[[120 137 120 126 127 117 115 125 138 127 127 135 135 140 116 125]
 [113 136 124 125 136 124 107 135 132 134 136 130 139 139 112 117]
 [114 129 136 122 140 129 119 139 115 131 138 119 127 138 115 113]
 [138 117 142 129 129 140 137 130 113 128 133 113 118 125 139 126]]
|
[[120 113 114 138]
 [137 136 129 117]
 [120 124 136 142]
 [126 125 122 129]
 [127 136 140 129]
 [117 124 129 140]
 [115 107 119 137]
 [125 135 139 130]
 [138 132 115 113]
 [127 134 131 128]
 [127 136 138 133]
 [135 130 119 113]
 [135 139 127 118]
 [140 139 138 125]
 [116 112 115 139]
 [125 117 113 126]]

[[135 137 117 125 121 146 141 145]
 [135 135 114 125 112 150 140 154]
 [144 113 131 110 130 142 138 133]
 [135 110 138 114 134 125 128 120]
 [127 133 114 132 111 143 133 146]
 [130 122 119 124 115 145 131 141]
 [142 131 133 121 138 120 140 124]
 [138 115 128 114 127 141 133 136]
 [141 131 135 122 140 118 140 121]
 [118 146 120 143 121 125 121 135]
 [129 106 139 119 131 126 122 117]
 [140 139 129 125 138 125 141 126]]
|
[[135 135 144 135 127 130 142 138 141 118 129 140]
 [137 135 113 110 133 122 131 115 131 146 106 139]
 [117 114 131 138 114 119 133 128 135 120 139 129]
 [125 125 110 114 132 124 121 114 122 143 119 125]
 [121 112 130 134 111 115 138 127 140 121 131 138]
 [146 150 142 125 143 145 120 141 118 125 126 125]
 [141 140 138 128 133 131 140 133 140 121 122 141]
 [145 154 133 120 146 141 124 136 121 135 117 126]]

[[128 122 120 144]
 [140 129 104 129]
 [107 108 151 148]
 [128 149 131 147]
 [136 117 127 107]
 [131 146 130 135]
 [146 108 146 152]
 [113 136 145 107]
 [136 137 124 128]]
|
[[128 140 107 128 136 131 146 113 136]
 [122 129 108 149 117 146 108 136 137]
 [120 104 151 131 127 130 146 145 124]
 [144 129 148 147 107 135 152 107 128]]

[[127 130 129 124 125 128 126 128 128 125 127]
 [103  99 108 146  98 108 128 101 137 118 142]
 [123 131 125 128 131 125 127 132 130 129 124]
 [124 127 128 129 131 127 129 128 125 131 131]
 [133 112 104 117 142 147  98 112 101 151 114]
 [144 134 106 100 120 106 140  99 148 149 105]
 [130 127 133 124 124 128 126 127 130 128 127]]
|
[[127 103 123 124 133 144 130]
 [130  99 131 127 112 134 127]
 [129 108 125 128 104 106 133]
 [124 146 128 129 117 100 124]
 [125  98 131 131 142 120 124]
 [128 108 125 127 147 106 128]
 [126 128 127 129  98 140 126]
 [128 101 132 128 112  99 127]
 [128 137 130 125 101 148 130]
 [125 118 129 131 151 149 128]
 [127 142 124 131 114 105 127]]

[[150 149 118 103 143 126 131 119]
 [136 132 145 135 119 117 155 135]
 [115 111 135 143 112 120 137 131]
 [145 145 108  98 146 129 120 115]
 [120 107 110 119 112 107 133 108]]
|
[[150 136 115 145 120]
 [149 132 111 145 107]
 [118 145 135 108 110]
 [103 135 143  98 119]
 [143 119 112 146 112]
 [126 117 120 129 107]
 [131 155 137 120 133]
 [119 135 131 115 108]]

[[115 135 143 118 135 116 115]
 [127 135 125 116 122 147 134]
 [145 125 112 142 121 150 148]
 [114 133 136 118 129 123 117]
 [154 140 147 114 144 150 152]
 [127 118 110 156 120 122 125]
 [130 125 133 142 136 114 124]
 [149 135 135 119 135 150 150]]
|
[[115 127 145 114 154 127 130 149]
 [135 135 125 133 140 118 125 135]
 [143 125 112 136 147 110 133 135]
 [118 116 142 118 114 156 142 119]
 [135 122 121 129 144 120 136 135]
 [116 147 150 123 150 122 114 150]
 [115 134 148 117 152 125 124 150]]
